Each row is where one point has got to under a steady rotation. How many ticks took it there?
The counts run from 0 to 555.
[195 103 115 145 148 107  93 129 117 155  87  95  94 114 119 133 135 138
 129 116 135 127 128 127 122 170 126 137  54 124 108 125 136  85  72 132
 142 118 118 123 117  93 149 106  76 130 116  92 134 125  99 118 129 133
 125 133  68 119 159 122 103 132 211 120 125]
461
[154 119 143 161 135 106  96 122 176 121 102  84 143  59 119 145 122 137
 134 110 133 169 102  94 149 172 108 153  87 106 121 131 111 117  91 135
 138 103 126 109 154  92 103 118  97 131  91  82 102 170 106 114 162 150
 120 159  83 105 134  85 118 149 147 137 138]
350
[151 102 134 161 161 117  98 130 167 181 105  74 118 114 116 151 126 146
 125  99 149 131 154 102 115 126 116 129  82 110  97 133  80 105 108 140
 159 101 100 135 145 116 179 107  84 143 117  91 130 121  78 111 145 167
 149 129 117 148 143 131 100  89 185 136 101]
194
[140  93 137 163 151  98  97 120 143 166 120 103 122  85  91 134 103 151
 145  95 165 142 129 109 148 132 107 140  75 140 125 138 100  99 109 125
 138  96 115  88 145 115 165  93  90 146 115  81 136 146 120 157 141 161
 126 126  57 149 119 122 101 124 175 174 116]
345
[142  88 134 166 152 123  93 127 166 158 119  61 123 104 123 144 134 158
 126 108 127 139 127  93 143 162 134 125  66 104 127 141  82 117 122 149
 144 106 113 105 157 109 148 130  91 169 106  95 129 129  73  93 143 191
 144 144 128 151 141 100 115  98 162 146 106]
296
[161 115  99 154 169 122  98 113 134 148  83 120 151 109 118 148  78 152
 123 146 151 142 140  93 142 132 106 110  56 122 129 159 128 107  72 113
 155 110  94  99 127  92 140 112  91 148 124 100 137 128 117 120 138 140
 122 156  97 151 156 108 127  75 202 121 143]
310
[156 117 139 174 144 126  90 102 162 157 116  96 125 113 120 116  71 152
 119 122 124 140 144 112 145 141  98 141  79 112 119 140 101  96 124 139
 175  74  94 127 145 111 172 121  65 100 127 116 144 129 104 118 138 147
 148 105  81 139 140 151 113 105 184 144 108]
402
[135  87 138 171 150 135  87 113 154 154 112  77 140 114 122 131  85 155
 122 117 126 145 150 108 150 132 104 113  74 102 131 133  79 113 112 138
 159  99  96 124 145 111 173 120  76 136 118  93 156 137  92 112 143 180
 154 110 113 163 143 146 103  96 168 148 103]
298
[182 120 134 152 149 112  89 125 167 143 113 122 109  89 131 150 157 145
 129 125 125 156 115  91 124 173 112 147  78 121 109 111 133  90  78 124
 123  86  96 110 125 100 155 112  88 138 106 101 140  97 105  58 151 154
 135 132 108 121 133 101  72 122 153 118 128]
529
[159 120 136 164 159  97 102 115 170 125 143 132 142  71  98 130 112 156
 134 112 140 164 111  91 150 160 117 144  66 128 131 156 117  96 138 115
 123  86  87  77 144 108 168 121  95 150 116 105 131 107 135 114 157 155
 120 139  83 144 103 113  92 110 149 162 136]
410
[161 103 151 144 145 129 107 106 149 154 147  97 101  75 102 116 116 165
 141  99 162 143 103  88 135 162 124 143  77 122 106 138 114  76 102 130
 154 107 122  80 148 125 154 121 101 162 112  91 141 104 102 138 131 170
 132 134  71 117 113 105 103 118 172 168 117]
343
[157  99 130 149 139 129  85 129 149 113 112  98 136 103 130 116  97 172
 114  84 125 148 131  89 164 169 119 128  49  90 134 158 113  84 115 135
 144 116 104 120 126 100 168 159  74 128 110  99 142 123 142 124 161 156
 108 141  65 137 140 144 128 123 170 157 115]
355
[145 111 150 137 165 158  95 136 161 134 123  81 144  89 136 130  83 150
 108 104 152 162 126  68 158 121  91 113  69  75 116 133 100  88 101 132
 155 110  97 122 140 109 155 138  95 134 111 107 124 132 105 110 152 183
 129 135 106 131 122 135 129 111 148 161 111]
44
[159 129 129 171 184 100 103 137 177 178 111 111 119  94 103 149 122 143
 129 108 172 146 126  82 135 131 116 133  61 128 111 155 101 107 124 127
 141  88  91  89 150 108 162 103 107 158 113 110 122 108  94 110 138 156
 131 142 108 132 124 104 100  96 170 152 122]
72
[175 106 134 181 132 111  85 124 142 128 110  88 146  62 119 147 107 132
 121 160 102 164  93 117 121 173 100 120  71 114 123 113 113 121  94 135
 134  91 131 118 125  91 122  97  80 132 102  85 145 151  91  85 152 153
 142 116 120 129 144  98 106 140 159 120 127]
97
[172 113 134 152 135 124 116  77 151 154 118 102 112  85 112 125 102 158
 148 131 151 141 131  97 133 168 117 144  80 121 108 145 125  84  73 139
 179  97 120  86 158 110 123 118  91 131 124 107 125 131  97 126 119 156
 132 155  77 100 140  82 113 108 190 136 144]
209
[171 121  93 153 172  88  82 143 134 131  91 123 147 106 125 161 123 142
 114 120 115 138 146 113 127 153 107 124  70 120 120 149 134 110  85 105
 129 111  69 120 116  89 160 104  76 132 131  92 119 135 129  97 158 135
 111 150  94 151 153 123  98 101 191 115 141]
188
[165 104 137 145 147 128  85 146 120 129 124  55 120  95 130 141 133 147
 110 123 128 151 117 114 138 175 112 110  57  90 111 135 108  90  76 149
 133 127 134 113 127  99 138 119  81 141 105  96 128 154  85  99 130 181
 126 124 106 111 169 113 123 137 168 143 112]
491
[167 112 103 162 144 118 104 111 129 116 141  80 157  81 124 120  76 146
  97 142 113 132 110 132 115 155  98 118  73  98  99 156 127 106 111 125
 187 120 102 108 120 113 135 126  70 104 145  94 117 140 104 134 135 156
 135 125  87 118 148 123 138 105 208 137 134]
507
[172 132 149 153 162 115  87 171 173 151 102 102 133  76 131 159 140 131
 114 100 146 167 113  77 110 140  95 138  82  96  91 119 103 106  93 121
 126 104 110 132 132  90 157 106  88 137  87  93 114 127 103  90 166 142
 126 137 105 109 124 119 113 133 151 135 116]
455
[168 120 110 164 152 108  97 126 151 117 117 121 177  67 121 129  77 153
 100 125 112 151  95  95 122 154 104 127  78 103 116 166 120 119 127 112
 167 104  92 127 114 100 151 130  76 123 132  91 134 116 145 125 171 140
 122 145  88 146 119 126 128  94 174 129 136]
440
[163 123 165 147 159 144  94 140 178 140 114 100 121  95 132 129  99 151
 117  90 159 167 127  70 159 140  90 139  66  94 114 127 104  75 105 140
 143  85 101 117 139 101 163 129  90 121  88 112 129 120 108 105 146 159
 121 131  88 110 126 142 118 127 146 160 108]
147
[159  97 131 152 151 110  87 141 132 151 118 102 109 101 109 129 134 158
 134  78 149 134 138 111 137 158 124 136  60 125 106 143 107  80 104 129
 121 115 111 109 127 112 187 119  80 148 113  90 136 129 119 145 139 151
 115 127  57 136 141 141 104 128 185 165 101]
17
[162 101 151 160 152 140  89 132 143 149 121  54 116 105 134 136 104 141
 109 132 130 152 113 101 147 156 106 117  58  87 125 114  95 100 108 154
 149 101 128 120 134 105 140 120  88 136 101 101 144 132  68  84 136 184
 151 111 126 129 145 121 113 127 157 139 102]
164
[154 106 118 166 173  86  82 136 178 164  88 108 136 103 116 153 118 131
 125 100 131 133 146 109 135 118 103 156  87 118 126 121 119 118 110 108
 142  95  69 141 135 106 171  95  75 134 126  86 114 130 106 115 169 153
 139 134  91 164 120 139  87 109 165 132 124]
261
[160 114  93 163 176 108  96 129 134 149  84 121 154 102 115 147  88 152
 113 129 149 137 133  95 136 135 118 111  48 124 133 166 115 116  98 113
 139 106  84 102 124  95 157 116  93 162 120  97 138 121 132 125 146 140
 117 148  95 156 144 110 120  82 189 133 143]
309
[156 116 125 155 164 114 102 130 164 134  95  67 146  75 124 153 107 132
 114 135 148 159 101  85 152 150 109 130  61  99 137 137 106 127  99 136
 146 113 114  99 153  91  94 109 105 146  99  94 100 163  87 111 149 164
 124 163 111 119 134  71 126 125 164 140 143]
41
[168 103  95 155 168  94  93 126 113 132 127  91 146  81 106 130  86 144
 105 133 133 132 104 135 124 144 104 116  57 122 119 159 136 107  99 114
 149 139  94  94 113 106 150 100  85 137 143  80 123 140 115 152 143 160
 118 129  73 149 134 129 119 113 200 153 134]
375
[183 116 134 128 149 157  96 134 148 130 118  96 127  83 146 145 131 158
 110 113 137 155 108  71 120 157 108 114  68  85  95 128 120  71  54 125
 148 124 109 121 113 100 151 131  98 148 110  89 142  97 113  86 153 167
 123 155 112 114 129 112 118 109 161 131 130]
117
[154 111 155 159 161 107 101 131 164 177 117 100 133  65 103 150 116 131
 139 116 170 154 120  94 113 114  87 139 101 124  91 111  95 110  96 123
 149  97 111 112 143 119 154  70  88 145 111  81 125 137  96 138 147 158
 145 121  91 128 112 114  95 114 159 160 119]
6
[185 105 107 154 155 123 111  99 122 164  86 117 121 114 118 126  83 142
 127 135 144 128 127 106 122 143 109 129  65 126 118 144 139  86  75 118
 176 107 102 112 117  99 151 112  82 126 133  95 151 100 116 130 128 135
 133 134  81 138 146 125 112  93 210 114 132]
1
[180 115 150 156 159 142  95 136 151 155 119  89 109  99 126 122  94 144
 113 128 154 164  87  81 149 151 111 132  43 101 127 124 106  81 112 146
 139  92 120 115 132 102 156 120  91 139  89 111 154 104  88 103 133 163
 141 117 100 123 120 132 109 131 151 157 100]
474
[176 132 127 171 164  97 101 128 171 138 134 132 132  78 105 129 112 156
 122 103 140 145 100  81 119 162 124 145  65 124 105 159 113  95 145 121
 136  94  96 100 129 107 183 124  87 152 116 103 135  84 127 118 159 139
 122 139  93 136 107 116 100 102 169 150 122]
204
[153 116 158 152 154 132  78 156 161 137 101  92 138  79 126 148 122 145
 129 108 147 177 113  66 157 146 100 132  64  96 125 122  96 100  98 139
 107 102 121 118 136  91 144 121  95 140  79  92 134 137 102  89 158 158
 120 135 105 124 122 120 119 142 129 150 106]
352
[161  98 115 164 145 115  89 105 166 126  86  89 156  96 133 137  78 136
 114 130 102 148 120 105 167 142 101 147  83 100 154 133 130 127 104 116
 175 110  88 147 136  93 124 128  73 116 134  87 124 141 112 110 171 154
 145 150  93 160 133 123 119 107 157 109 145]
366
